In the rows, zero is written as 128.
A single turn carries every row of the set below to another of its rows. Some are shown first; where does it send the rows asked next?
sot: [109 115 167 138  93 123 131 143 137 139 114 126 125 126 135 124 137 147
 154 135 136 127 151 141 104 133 145 130 122  98 131 106  79]
gan: [117 104 149 137  96 134 112 143 139 114 130 128 130 116 133 136 143 127
 145 125 130 136 146 133 108 138 154 136 125 131 143 110  68]
subu: [120 115 115 134 103 116 134 114 128 116 141 138 137 139 124 126 139 130
 139 132 131 116 157 150 119 139 144 122 126 128 114 118 122]
mosev: [100 116 145 130  81 115 115 156 120 134 119 130 129 141 130 122 140 140
 108 142 131 136 145 152 111 142 139 141 117 125 118 103 115]
zute: [112 115 167 130  94 130 137 134 142 149 130 128 123 121 140 129 144 130
 141 132 128 120 152 139 107 128 145 115 130  96 138 117  86]
zat: [108 111 133 126  84 122 109 134 140 145 124 133 161 137 150 120 127 126
 140 137 126 126 147 147 113 107 145 159 141 123 115 112  98]
furu: [110 126 158 143  92 111 113 120 124 112 114 128 131 133 132 124 137 130
 123 130 133  84 160 151 109 137 147 129 128 126 119 117 116]
Faza: [115 116 131 125 100 115 111 132 144 138 119 136 158 142 138 129 142 128
 148 130 132 119 154 148 117 122 134 168 141 123 120 119 105]
fabis: [105 118 163 131  92 118 135 134 135 144 119 130 138 134 145 131 144 136
 152 137 127 134 154 150 113 122 147 119 130  86 132 110  86]
tetug: [102 107 139 126  78 106 106 131 123 118 124 120 145 135 153 132 118 120
 145 136 118 122 153 170 118 129 150 127 127 125 121 122  72]
Mup: [115 108 150 131  97 125 114 129 130 121 134 124 139 117 138 144 149 104
 149 120 123 140 151 147 120 132 150 124 134 122 146 122  90]
gogo: [ 92 112 142 137  98 120 131 142 143 114 113 141 137 142 147 117 134 136
 111 128 121  99 161 147 105 116 157 114 126 123 125 102  94]
lazi: [121 116 117 141  91 129 132 120 135 124 150 135 131 132 132 122 131 139
 120 141 129 113 146 138 111 131 157 121 128 132 106 108 104]
gosaf: [110 102 147 123  80 119 100 134 128 111 128 126 129 130 139 125 119 136
 145 132 125 107 152 157 106 145 139 140 115 134 129 124  70]
Mez: [110 103 135 116 102 125 117 133 148 143 128 137 147 129 136 120 133 115
 144 117 126 118 156 145 115 118 131 153 137 131 133 125 113]
vapo: [118 116 150 136  85 121 101 127 123 113 125 126 150 131 141 146 152 126
 154 137 128 140 147 147 116 134 153 143 130 114 135 112  80]
ganul: [110 102 138 124  92 132 109 142 148 141 125 136 144 127 137 110 122 134
 140 126 131 118 146 137 105 118 137 163 130 135 123 113  96]
paren: [113 104 143 111  92 121 110 125 135 118 139 131 130 132 140 136 137 118
 139 122 118  99 159 159 114 146 132 126 125 129 140 137  84]
guk: [113 113 169 133  98 123 135 135 137 146 123 123 120 117 132 127 139 127
 151 126 132 122 154 144 110 133 140 118 128 100 138 119  93]
mepog: [123 110 153 134  88 139 105 132 135 117 140 127 130 116 135 140 149 129
 139 131 129 127 143 130 107 140 153 139 127 127 142 113  72]
tifur: [106 118 142 131  91 119 127 157 132 142 130 129 121 134 130 129 146 128
  93 136 129 129 146 147 114 142 143 131 126 128 120 109 115]
fon: [117 113 135 126  95 126 118 131 150 154 137 129 148 125 144 125 132 110
 129 127 126 116 148 141 117 111 145 149 149 129 121 123 103]
Mune: [112 123 167 133  91 116 130 126 129 143 119 125 136 131 141 135 148 133
 157 138 132 126 155 151 113 131 142 125 131  87 132 116  95]
dar: [108 107 115 135  90 122 127 125 125 113 134 141 142 142 133 111 123 146
 140 139 128 129 151 148 110 128 149 124 115 128 111 103 109]
dopoz: [ 92 112 145 143 104 108 130 143 136 110 103 133 136 137 138 116 126 129
 125 121 126 106 163 156 111 121 153 117 125 128 123 107 102]
pom: [110 110 116 133  90 125 133 120 128 124 147 138 140 136 138 117 124 131
 127 138 122 125 150 148 116 120 156 111 126 127 110 109 111]
Vumo: [111 111 144 132  87 125 109 135 131 112 125 132 153 135 146 143 152 131
 151 135 122 146 148 145 115 128 155 137 129 113 138 106  71]
fave: [109 105 137 128  90 115 121 137 141 128 137 119 130 125 149 138 122 110
 126 127 119 111 153 160 119 131 155 116 136 134 125 127  67]
vemoz: [124 115 135 132  98 127 113 138 154 144 128 131 142 129 135 126 137 131
 134 131 136 108 146 134 110 125 141 169 143 135 116 117  94]
Par: [116 105 119 134 101 125 131 124 131 113 138 141 128 133 121 113 127 141
 139 130 132 118 154 144 110 139 143 125 114 137 117 111 115]
koz: [104 113 146 124  88 121 121 153 125 138 128 132 120 133 126 121 143 130
 104 132 128 128 149 149 110 146 133 134 118 129 128 113 123]
Memar: [ 99 118 141 129  85 111 124 151 122 141 124 128 133 140 137 128 143 125
 103 139 125 139 148 158 118 134 143 129 127 120 118 108 120]
nop: [113 114 131 118  92 109 113 126 138 114 131 133 146 150 149 149 148 128
 139 136 120 106 160 164 120 142 140 134 134 117 128 126  73]
nanor: [124 123 115 141  94 118 129 115 129 117 140 137 139 144 130 129 140 143
 132 146 135 115 150 145 116 137 153 132 129 124 102 109 109]
sutur: [100 118 152 147 100 103 120 133 126 108 101 127 133 133 130 120 129 128
 132 124 134  99 162 157 111 132 148 126 125 129 119 112 112]
Piv: [107 123 141 131  88 115 121 154 128 135 122 134 129 146 130 131 154 141
 102 144 132 130 148 149 112 146 139 144 123 121 118 104 111]
mula: [108 127 154 136  87 120 115 117 129 118 124 135 137 140 143 127 146 133
 111 137 125  81 158 147 109 129 150 123 132 116 122 115 111]
nore: [103 120 141 122  90 113 122 148 123 137 125 134 133 146 132 132 154 128
 107 136 126 132 152 157 117 143 133 133 125 117 124 112 127]
Dur: [100 121 146 134  88 123 122 128 138 117 122 142 141 146 150 122 145 140
 106 137 120  88 158 145 106 119 155 119 130 115 123 106  98]
nir: [116 112 134 132  92 117 117 140 149 117 132 126 132 138 145 143 136 135
 127 138 126 104 151 152 112 143 153 137 133 131 122 119  53]
romu: [114 108 148 123  92 133 114 126 134 124 143 130 142 123 145 144 153 110
 140 125 117 136 150 142 118 126 152 120 135 117 149 120  84]
pel: [117 121 169 137  89 127 128 134 137 142 122 128 126 128 137 130 146 148
 147 141 136 117 149 138 103 136 145 133 126  94 129 109  80]

gan moves to Mup
mosev moves to koz
Par moves to subu
Where do these go?
furu moves to mula
nop moves to nir
ganul moves to Mez
zute moves to fabis

A single turn carries every row of the set below to another of its rows. Some are shown first; where does it send the rows asked next?
far: [132 106 132 131 135 142 141 131 133 129 132 116 129 111 120 122 113 128
 129 133 121 126 133 108 118 151 118 119 130 130]
kaze: [125 132 135 144 113 122 109 132 118 138 126 114 127 120 131 137 149 124
 151 129 125 135 126 117 150 126 126 127 137 119]
Pote: [132 111 136 137 149 121 135 122 120 130 129 113 126 119 128 127 127 114
 118 148 137 125 135 132 144 117 122 112 131 133]
Vem: [142 127 121 117 135 107 139 113 137 123 111 111 121 138 130 130 120 123
 126 129 131 128 142 120 120 114 124 140 110 124]
zovu: [137 141 132 131 116 122 140 140 137 120 133 129 106 138 114 120 126 126
 135 128 122 136 125  93 116 143 137 134 124 128]
risa: [113 137 132 146 112 121 129 139 123 125 124 112 129 118 125 140 151 119
 142 137 124 141 128 113 145 140 120 127 112 115]
rogot: [106 130 144 106 131 133 119 122 127 122 142 128 123 133 126 116 136 116
 137 137 119 119 125 119 116 139 129 137 115 129]
Beki: [115 121 130 124 118 130 122 110 135 129 129 127 118 136 119 120 149 137
 123 123 111 122 134 137 111 140 118 128 110 133]
daro: [115 108 129 133 129 130 146 126 146 129 141 122 119 121 116 124 117 123
 129 126 110 122 140 123 124 153 118 120 128 113]
mopu: [132 122 136 136 116 120 114 135 116 135 127 118 144 131 130 142 153 123
 142 134 126 134 124 109 144 125 138 122 128 122]
tof: [139 134 108 129 123 136 149 134 144 132 124 122 115 136 127 124 108 116
 124 136 140 117 129 137 132 150 130 139 139 113]
Samin: [119 136 136 135 119 113 117 141 123 141 134 120 124 121 126 141 146 124
 149 137 122 133 129 101 138 130 137 118 125 124]
Fenaf: [123 136 135 147 129 126 120 126 109 124 118 123 123 148 142 125 157 132
 123 130 137 126 119 128 142 119 125 126 118 132]
zep: [124 126 138 138 113 116 114 132 115 139 122 114 128 123 137 143 155 122
 137 131 129 134 123 116 146 127 133 115 124 122]
zub: [127 147 125 124 131 131 140 116 132 121 121 148 117 128 123 117 116 144
 138 135 123 135 125 108 122 135 132 145 114 121]
numob: [146 126 124 140 133 125 135 128 143 133 121 129 104 143 124 138  99 117
 118 122 138 125 114 132 138 130 121 144 123 121]
sata: [130 122 130 138 138 116 133 113 126 123 117 114 131 122 140 140 132 120
 121 142 138 140 134 134 152 114 126 117 139 128]
Kodaf: [117 132 133 128 122 129 129 118 145 128 119 145 100 133 129 134 118 141
 128 128 115 138 123 107 126 143 131 138 108 123]
Fiz: [131 130 125 138 115 118 120 138 118 126 132 120 140 122 122 153 152 119
 143 120 124 137 130 115 139 127 137 124 130 119]
bimef: [122 123 131 134 128 136 125 117 135 139 152 132 141 113 114 132 118 124
 135 123 127 124 123 123 127 157 109 134 121 124]
kilu: [144 116 123 127 136 124 132 120 115 117 120 120 130 114 126 129 137 122
 116 138 136 135 144 128 147 108 128 124 129 129]
ramev: [146 127 119 120 133 137 129 132 139 139 123 134 107 136 130 127 114 110
 114 125 145 122 111 137 125 144 127 140 140 130]
ritin: [130 127 133 141 125 135 120 125 111 124 121 132 129 152 133 122 160 133
 123 137 131 130 117 129 138 119 135 129 123 133]
nupi: [119 123 126 129 118 137 132 131 140 132 147 124 122 119 121 114 118 116
 129 128 125 118 142 124 128 165 119 130 128 110]
dovip: [123 149 117 145 124 132 133 139 121 120 115 125 117 141 131 121 152 133
 117 140 138 134 121 134 145 124 119 138 110 127]
dipor: [153 135 120 129 126 127 140 127 140 135 134 134 115 127 114 134 107 114
 121 125 140 132 114 146 132 133 137 136 131 116]
tuni: [148 131 112 133 128 137 141 137 144 135 135 125 118 142 121 128 122 126
 106 130 143 123 114 128 121 144 123 133 133 145]
pego: [113 121 140 139 119 137 133 121 139 144 138 133 128 130 124 121 108 121
 135 120 126 127 123 130 123 145 101 120 126 108]
leda: [128 143 125  98 136 121 135 126 136 124 123 124 120 143 133 131 122 112
 128 146 137 122 118 125 124 120 142 144 123 131]
Gizu: [137 135 119 128 119 131 139 131 148 153 123 132 116 138 136 133 102 122
 123 124 144 136 117 137 126 130 120 128 129 110]
detum: [119 113 141 124 141 132 125 129 134 128 140 131 131 116 125 125 111 112
 128 123 124 119 130 112 122 155 114 125 137 123]
sugob: [141 127 103 132 135 137 144 143 146 141 129 123 114 142 128 126 113 130
 117 122 134 115 127 138 127 138 122 140 128 118]
Rege: [126 122 124 139 133 126 139 138 128 122 121 111 132 111 130 134 133 118
 111 144 135 138 135 143 151 125 121 113 121 118]
vis: [126 140 124 146 134 135 126 129 117 133 122 130 110 153 137 129 154 132
 124 136 139 127 112 136 128 126 135 132 120 141]
kiget: [126 133 120 143 123 138 126 117 111 116 122 133 126 144 125 129 163 134
 126 131 130 128 121 132 134 126 123 137 125 140]
bofel: [117 144 133 123 115 122 138 115 145 137 126 145 110 139 129 114 113 134
 129 133 130 139 129 107 126 130 114 131 116 115]
Rol: [120 141 131 145 132 130 115 123 119 121 127 132 117 144 143 120 155 137
 119 126 133 138 127 137 139 120 129 130 124 133]
rap: [127 121 130 109 129 138 122 138 130 140 134 113 132 125 124 134 122 104
 138 136 129 109 113 143 127 136 130 132 137 123]
kotif: [138 130 120 128 115 117 124 145 139 141 125 114 136 134 111 140 127 125
 139 118 116 108 126 138 125 127 123 126 137 115]
leg: [141 110 135 130 135 120 127 120 119 124 124 119 139 129 132 129 141 118
 114 145 137 135 132 127 149 111 133 117 129 129]
nebit: [122 145 131 116 122 122 132 126 141 124 119 147 107 137 125 125 123 126
 135 133 123 129 119  96 121 146 133 140 133 128]
sonet: [119 117 135 137 128 131 119 134 146 140 141 135 128 119 114 134 107 130
 125 123 115 115 126 121 141 145 107 125 129 121]
Tade: [118 147 116 123 122 127 144 125 144 120 131 133 114 141 135 119 120 129
 128 134 132 130 140 107 121 155 132 144 117 118]
ridat: [127 139 117 125 116 117 143 124 148 133 130 127 100 142 122 125 128 129
 134 130 123 131 133  99 125 145 124 148 114 120]
Zolag: [130 122 135 135 132 114 130 125 118 126 117 118 131 124 136 131 140 125
 115 143 136 127 131 132 154 110 128 107 133 128]

risa moves to Rege
pego moves to Gizu
vis moves to Samin
Where do these go?
Zolag moves to Fenaf
tof moves to Tade
rogot moves to rap
sonet moves to numob
nebit moves to detum
Vem moves to Beki
kilu moves to kiget
kaze moves to sata
ritin moves to mopu
zub moves to bimef
daro moves to sugob
tuni moves to zovu

